Vazel: [108 128 190 137]
laga: [ 72 125 127  71]
fezar: [125 126 128 127]
back: [190 128]	Vazel
back: [127 125  72]	laga
back: [ 71 127]	laga
back: [127 128]	fezar
back: [137 190 128]	Vazel
back: [127 125]	laga

rure: [122 138 102 132 156  92 115 125 129 106 109 130 137 122 137 158 125]
tizev: [135 157 104 127 104 140 136 128  77 113 115 131 104 173 138 182 122]
vose: [143 148 117 122 138 102 132 156  92 115 128 105 136 132 156  95 141]
vizin: [134 177 103 113 137  95 136  91 187 102 138  91 128 104 178 154 112]
ber: [143 148 126 122 138 102 132 156  92 115 128 105 136 132 151  95 141]
miv: [155 146 135 131 129 105 116 144 115 130 128 123 134 139 160 102 130]
back: [130 102 160 139]	miv
back: [ 95 156 132 136 105 128 115  92 156 132 102]	vose
which: [143 148 117 122 138 102 132 156  92 115 128 105 136 132 156  95 141]	vose

roz: [141 122 137  61 111]
vupa: [131 132 118 117 119]
felor: [167 119 135 139 143]
suk: [125 138  71 113 102]
kozur: [108 182 110 143 119]
lekop: [124  85 148 119 157]
sabud: [171  97  57 170 152]
dadu: [124 133 114  85 110]
mukub: [141 122 118 113 156]
pafo: [136 127 103 105  99]
lefig: [167 119 135 139 142]
lasok: [167 174 125 102  87]
back: [102 113]	suk
back: [ 87 102 125]	lasok

nekol: [101 116 135 140 114 111 133 153 129 116 109 126 131 134 140 126 102 100
 126 116 166 112 158 131 153]
sudo: [101 116 140 135 112 116 137 159 127 119 105 122 132 134 138 126 102  96
 124 115 169 113 157 129 153]
Viro: [101 116 140 135 112 116 137 159 127 119 105 122 136 139 137 131  91  86
 122 107 188 115 160 125 159]
ped: [101 110 138 130 106 106 133 156 127 102 109 132 131 134 151 121  99 105
 132 113 166 115 154 128 156]
Fen: [130 106 108 133 156 127 102 156 127 102 109 132 131 134 151 121  99 105
 132 104 164 122 149 125 159]
which: [101 110 138 130 106 106 133 156 127 102 109 132 131 134 151 121  99 105
 132 113 166 115 154 128 156]	ped
which: [101 116 140 135 112 116 137 159 127 119 105 122 132 134 138 126 102  96
 124 115 169 113 157 129 153]	sudo
back: [102 127 156 133 106 106 130]	ped
which: [101 116 140 135 112 116 137 159 127 119 105 122 136 139 137 131  91  86
 122 107 188 115 160 125 159]	Viro

San: [121 120 112 120 128 154 129 137 115 118 122 104 146 137 128 125 117 107
 131 131 123 127 131 139 125 151 146 109 154 118 130 115 118 113 118 116
 163 128 130 118 162 130 136 126 144 126 122 133 128 130 130 141 133 119
 156 128]
dufiv: [118 113  97  98 125 150 150 111 113 110 131 121 150 139 107 157 113 104
 160 129 121 116 115 158 121 162 152  96 158 136  95 123 130 106 115 106
 183 140 158 116 171 153  90 137 151 136 125 162 123 139 125 144 136 125
 169 104]
lepa: [126 124 123 127 129 137 132 130 132 122 126 130 131 131 127 125 130 124
 131 124 128 132 130 133 127 131 128 117 129 127 127 126 129 123 127 129
 131 128 124 125 129 128 130 128 132 133 128 124 129 131 124 132 128 123
 134 128]
feduz: [131 126 106  98 125 111 143 105 113 127 134 137 128 129 108 155 119 135
 153 131 125 116 115 147 125 137 134 129 132 141 104 137 136 125 122 107
 146 139 157 129 145 152  89 137 130 125 133 163 123 133 130 125 128 131
 130 104]
Zali: [129 123 120 124 132 132 136 125 130 124 129 132 128 129 121 134 127 126
 132 124 125 130 127 131 127 128 126 118 126 127 120 129 135 123 128 129
 134 128 126 123 130 129 123 133 131 135 126 125 130 131 125 132 129 127
 137 129]
zad: [124 113 105 116 143 142 147 118 139 114 130 145 129 130 111 139 131 117
 145 116 124 134 125 140 122 132 130  98 125 133 104 125 144 110 129 131
 145 128 126 115 125 131 114 136 134 150 129 119 128 137 113 137 133 123
 152 124]
back: [125 128 137 146 104 122 118 115 137 129 154]	San
back: [127 133 130 132 128 124 131]	lepa
back: [136 151]	dufiv

rovu: [138  90 150 154 126 152 151 141 141 115 120 157 130 125 120 120 130 142
 101 145]
kolo: [ 77 172  94 139 128 188 133 149 105 112 113 138  77  72 162  82 136  89
 118 108]
lused: [141 140 115 120 148 172 178  88 158  64  77 172  94 140 128 188 133 149
 105  91]
back: [120 115 141 141]	rovu
back: [142 130 120 120 125]	rovu
back: [105 149 133 188 128 140  94 172  77]	lused
back: [188 128 139  94 172]	kolo
back: [149 133 188 128 140  94]	lused

zapos: [134 122 125 111 101 144 134 117  92 134 135 100 126 142  96 142 115 134
 112 129 117 144 132 148 152 129 134 128 134]
Gar: [139 106 108 146 115 165 147 162 139 137 125 138 140  90 143  85 135  76
 147 132 138 130 139  88 127 139 138 143 135]
Lum: [147 111 105 130 130 102 119 133 126 113 105 135 151 167 155 185 138 128
 105 139 110 150 110 173  98 116 146 115 136]
Kunut: [159 110 109 142 144 102 117 140 139 106 108 146 115 165 147 163 141 152
 114 128 134 105 109 151 102 118 104 115 110]
peda: [122 138 137 129 152 139 131 130 155 139 132 137 104 109 155 105 128 185
 150 110 138 139 134 103 143 136 106 140 107]
back: [132 139 155]	peda
back: [163 147 165 115 146 108 106 139]	Kunut
back: [139 138 110 150 185 128 105 155]	peda
back: [135  85 143]	Gar
back: [129 152 148 132 144 117 129 112 134 115 142  96]	zapos

gikid: [152 110 118 161 140 136 123 145 141]
nomuv: [173 104 121 120 134 105 125 172 162]
feder: [161 118 152 110 141 154 161  75 160]
Vize: [127 152 122 153 132 157 128 167 139]
Vipel: [140 149 125 124 162 118 137 170 156]
Zeve: [162 124 149 125 118 140 161 140 160]
Tuvo: [101 156 117  69 148 107 169  60 133]
back: [118 162 124 125 149 140]	Vipel
back: [161 118 110 152]	gikid
back: [107 148  69 117 156]	Tuvo
back: [141 145 123 136]	gikid
back: [149 140]	Vipel

kora: [195 121 155  58 139  80 108 139 192 150]
nepor: [136 121 155 170 164 151 110 189 157  97]
Vir: [155  55 139  80 108 139 192 139 192 150]
back: [192 139 108  80 139  58 155]	kora
back: [189 110]	nepor
which: [195 121 155  58 139  80 108 139 192 150]	kora
back: [192 139 108  80 139  58 155 121]	kora
back: [151 164 170 155 121]	nepor
back: [121 195]	kora

mefe: [124 130 130 129 135 107 138 125 127 100 136]
namaf: [126 126 127 125 141 109 123 124 126 124 126]
rufat: [124 130 130 129 135 107 133 125 128 139 124]
suzap: [120 169 129 128 114 118  99 121 125 117 151]
toka: [129 120 127 137 132 132 126 132 128 134 128]
zot: [123 127 131 129 116 123 170 124 126 124 126]
kovo: [125 117 129 121 169 130 110 126 127 130 139]
fivo: [122 137 130 144  74 116 152 126 124 114 128]
Vum: [120 118 131 139 146 116 155 123 124 109 132]
buvar: [114 143 128 124 121 150 122 126 128 156 129]
suko: [120 122 128 116 143 119 143 125 125 120 135]
back: [143 116]	suko
back: [141 125 127 126 126]	namaf
back: [118 114]	suzap
which: [123 127 131 129 116 123 170 124 126 124 126]	zot
back: [132 109]	Vum

tatos: [133 110 119 115 127 137 139 126 139 156 116 125 123 111 139 145]
gaki: [128 124 132 132 126 109 124 148 157 129 130 117 116 143 108 131]
sazem: [148 134 139  90 129 121 134 132 123 180 150 122 127  98 103 158]
famor: [139 124 129 126 134 139 137 120 129 149 126 125 117 108 111 142]
diso: [119 123 120 127 121 133 127 135 126 130 113 132 123 133 126 132]
mon: [125 169 124 126 119 106 128 120  98  87 114 139 112 140 119 110]
pasob: [123 128 129 116 125 119 128 136 144 116 129 147 128 137 126 124]
fedo: [133 158 122 135 149 111 112 132 117 133 140 126 133 123 108 133]
Pef: [127 111 136 136 130 133 110 140 127 126 118 130 113 132 141 130]
zimep: [124 127 125 126 114 123 115 131 129 119 129 135 122 128 126 126]
senu: [114 132 119 136 114 115 115 132 111 112 129 132 116 146 127 122]
back: [117 130 129 157 148 124 109 126]	gaki
back: [116 129 128]	pasob

Sok: [106 132 128 134 177 128 128 123 119 143 135 119 135 122 123 157 130  81
 135 135 144 143 127 108 116  89 164]
Detok: [122 136 111 114 128 134 120 141 125 132 146 122 185 140 126 116 149 132
 145 134 139 139 141 133 128 121 117]
pofan: [185 140 126 116 149 135 125 128 185 111 141 134 146 153 121 130 127 100
 124 106 138  90 120 131 130 148 119]
back: [117 121 128]	Detok
back: [146 134 141 111 185 128 125 135 149 116 126]	pofan
back: [132 149 116 126 140 185]	Detok
back: [141 139 139 134 145 132 149 116 126 140 185]	Detok

Zeveg: [160  80 158 148 102 144  77 129  76  72 126  64  70 101 105 133 115 139
  90  69]
vek: [126 111 127 126 115 118 114 123 118 112 124 113 116 118 117 118 121 127
 113 109]
vok: [127 129 127 128 128 129 127 129 128 113 112 124 128 128 130 129 128 127
 128 128]
fotor: [105 150 104 107 127 129 128 139 133 147 123 133 135 108 146 148 103 108
 116 151]
bago: [128 128 128 128 128 128 128 129 128 128 128 128 128 128 129 128 128 128
 128 128]
seped: [105 150 104 107 110 149 120 139 133 147 104 133 135 108 146 148 103 108
 116 151]
back: [121 118 117 118 116 113 124]	vek
back: [158  80]	Zeveg
which: [127 129 127 128 128 129 127 129 128 113 112 124 128 128 130 129 128 127
 128 128]	vok
back: [113 124 112]	vek

lol: [133 139 136 124 113  95 124 139 138 101 167 140 116 117 163 120 124  99
 141 144  91 174 102 140 132 134 133 144 142 121 112 106 107 131 146]
kef: [112 106  83 124 113  95 124 139 138 101 167 140 116 117 163 120 124  99
 141 144  91 174 119 126 127  96  79 132 112 161 150  75 103 125 119]
runi: [112 106  83 124 113  95 124 139 138 101 167 140 116 117 163 120 124  99
 141 144  91 174 119 126 127  96  79 129 143 132 127 162 135 139 136]
which: [112 106  83 124 113  95 124 139 138 101 167 140 116 117 163 120 124  99
 141 144  91 174 119 126 127  96  79 132 112 161 150  75 103 125 119]	kef
which: [133 139 136 124 113  95 124 139 138 101 167 140 116 117 163 120 124  99
 141 144  91 174 102 140 132 134 133 144 142 121 112 106 107 131 146]	lol
back: [136 139 135]	runi
back: [102 174]	lol
back: [132 140 102 174  91 144 141  99 124]	lol
back: [134 132 140 102 174  91 144 141  99]	lol

resov: [128  95 130 132 125 127 122 121 167 131 128 145 128  75 170 125 128 127
 129 128 125 130 130 127 130 127 127 124 127 128 129 128 127 151 127 107
 137 108 176 127 128 128 133 130]
fali: [128 107 138 131 124 128 134 119 128 125 129 135 131 101 153 129 129 128
 127 127 127 127 129 128 126 128 128 138 122 128 126 128 131 139 128 118
 131 127 131 127 128 128 130 134]
ziri: [128 104 122 127 124 128 136 118 122 125 130 135 133  95 156 131 132 128
 137 126 128 129 127 127 128 125 131 128 122 138 127 126 131 141 127 119
 130 120 129 127 128 133 130 135]
zap: [128 106 130 133 123 128 124 123 157 129 128 141 128  99 158 130 125 128
 129 128 126 130 129 127 128 126 128 125 127 128 129 128 127 139 128 114
 135 110 168 127 128 127 132 131]
pil: [128 104 131 136 125 128 134 118 132 125 130 138 132  92 156 132 129 128
 126 127 126 127 129 127 127 131 128 138 122 128 125 128 129 141 127 122
 129 126 129 128 128 128 129 133]
Nuvi: [128 107 131 130 128 127 128 121 145 126 128 139 129  95 155 129 127 128
 125 127 126 129 129 128 126 127 128 130 127 128 128 128 128 142 127 114
 133 113 146 127 128 132 131 131]
laget: [128 104 131 136 125 128 134 118 132 125 130 138 132  92 156 132 129 128
 126 127 126 127 129 127 127 131 128 138 122 128 125 128 129 141 127 116
 131 122 130 128 128 126 130 135]
peduf: [125 128 129 141 127 122 129 124 129 128 128 132 128 112 137 127 129 128
 131 127 127 128 128 125 131 127 128 128 128 128 128 128 129 132 128 123
 130 126 136 128 128 127 129 129]
ralum: [127 115 125 127 129 128 132 124 117 125 129 127 131 118 144 128 132 128
 127 129 128 127 128 128 126 134 128 136 117 127 128 128 127 137 128 130
 127 127 137 127 128 131 127 131]
goke: [127 104 135 123 123 129 133 123 112 127 130 127 132 118 166 129 127 128
 132 128 130 128 128 132 127 135 128 139 100 125 130 128 126 133 128 138
 125 134 162 125 128 125 126 132]
Koz: [127 105 135 122 120 129 123 128 136 130 129 130 128 111 169 126 129 128
 135 129 130 129 128 127 127 133 128 127 106 126 134 128 124 141 128 136
 128 120 193 125 128 129 127 125]
which: [128 104 131 136 125 128 134 118 132 125 130 138 132  92 156 132 129 128
 126 127 126 127 129 127 127 131 128 138 122 128 125 128 129 141 127 122
 129 126 129 128 128 128 129 133]	pil
which: [125 128 129 141 127 122 129 124 129 128 128 132 128 112 137 127 129 128
 131 127 127 128 128 125 131 127 128 128 128 128 128 128 129 132 128 123
 130 126 136 128 128 127 129 129]	peduf
which: [128 106 130 133 123 128 124 123 157 129 128 141 128  99 158 130 125 128
 129 128 126 130 129 127 128 126 128 125 127 128 129 128 127 139 128 114
 135 110 168 127 128 127 132 131]	zap
back: [128 128 129 126 129 122 127 141 129 128 125]	pil
back: [121 122 127 125 132 130  95]	resov

bav: [147 170 100 139 170 127 145 151 144 103 110 164 139 121 135 120 167 118
 110 125 132 149 159 152 130 119 139  93 133 118 137 112  86 112 138 135
 123]
nesag: [133 129 135 121 178 129 120 126 107  96 140 175 113 141 153 136 170 116
 127 100 124 100 111 135 137 117 154 134 119 124 137 133 129 128 139 150
 122]
zug: [ 95 133 153 110 168 162 153 147 127  96 140 175 113 141 153 136 170 116
 127 100 124 100 111 135 137 117 154 134 119 124 137 133 129 147 139 150
 122]
Teto: [ 81 125 146 130 105 142 130 131 103 116 100 138 103 113 144 142 128 120
  92 110 111 102 119 103 120 152 128 160 105 117 107 126 148 125 143 132
 138]
pebeb: [149 159 155 130 119 139  93 133 118 137 190 118 128 119 103 138 111 139
 150 134 147 132 138 152 141 158 129 140 148 130 117 140 119 105 138 129
 167]
Ruto: [108 133 160 127 137 115 149 132 126 138  59 142 126 151 133 130 135 121
 178 129 120 126 107 101 106 106 111 117 112 125 154 122 140 147 133 155
 114]
which: [ 95 133 153 110 168 162 153 147 127  96 140 175 113 141 153 136 170 116
 127 100 124 100 111 135 137 117 154 134 119 124 137 133 129 147 139 150
 122]	zug
back: [128 129 133 137 124 119 134 154]	nesag
back: [113 175 140  96 127 147 153 162 168]	zug
back: [137 118 133  93 139 119 130 152 159 149]	bav
which: [133 129 135 121 178 129 120 126 107  96 140 175 113 141 153 136 170 116
 127 100 124 100 111 135 137 117 154 134 119 124 137 133 129 128 139 150
 122]	nesag
back: [107 126 120 129 178 121 135 130 133]	Ruto

Sug: [139 137 101 119 157 105 119 100  59 113 119]
ranek: [142 121 163 129 103 126 130 129 128 128 131]
tur: [109 163 111  98 121 100 113 119  59 105 119]
bazig: [127 128 128 128 128 128 128 128 128 128 128]
Luruf: [141 138  97 113 157 117 159  91 163  99 125]
zaro: [126 127 127 129 127 126 130 129 128 128 131]
denu: [137 146 142 166 138 109 144 144 121 163 141]
back: [163 121 144]	denu
back: [119 105  59 119 113 100]	tur
back: [ 59 119]	tur
back: [ 59 100 119 105 157]	Sug
which: [126 127 127 129 127 126 130 129 128 128 131]	zaro
back: [131 128 128 129 130 126 127 129 127]	zaro
which: [142 121 163 129 103 126 130 129 128 128 131]	ranek

Paf: [126 131 196 180 127 129]
vuren: [129 129  88  81 149 128]
sor: [196 177 127 129 124 128]
Gipuf: [129 125 148 115 139 129]
pivub: [131 195 180 166 126 130]
back: [129 127 180 196]	Paf
back: [130 126 166 180 195]	pivub
back: [180 196 131]	Paf
back: [129 139 115 148 125]	Gipuf

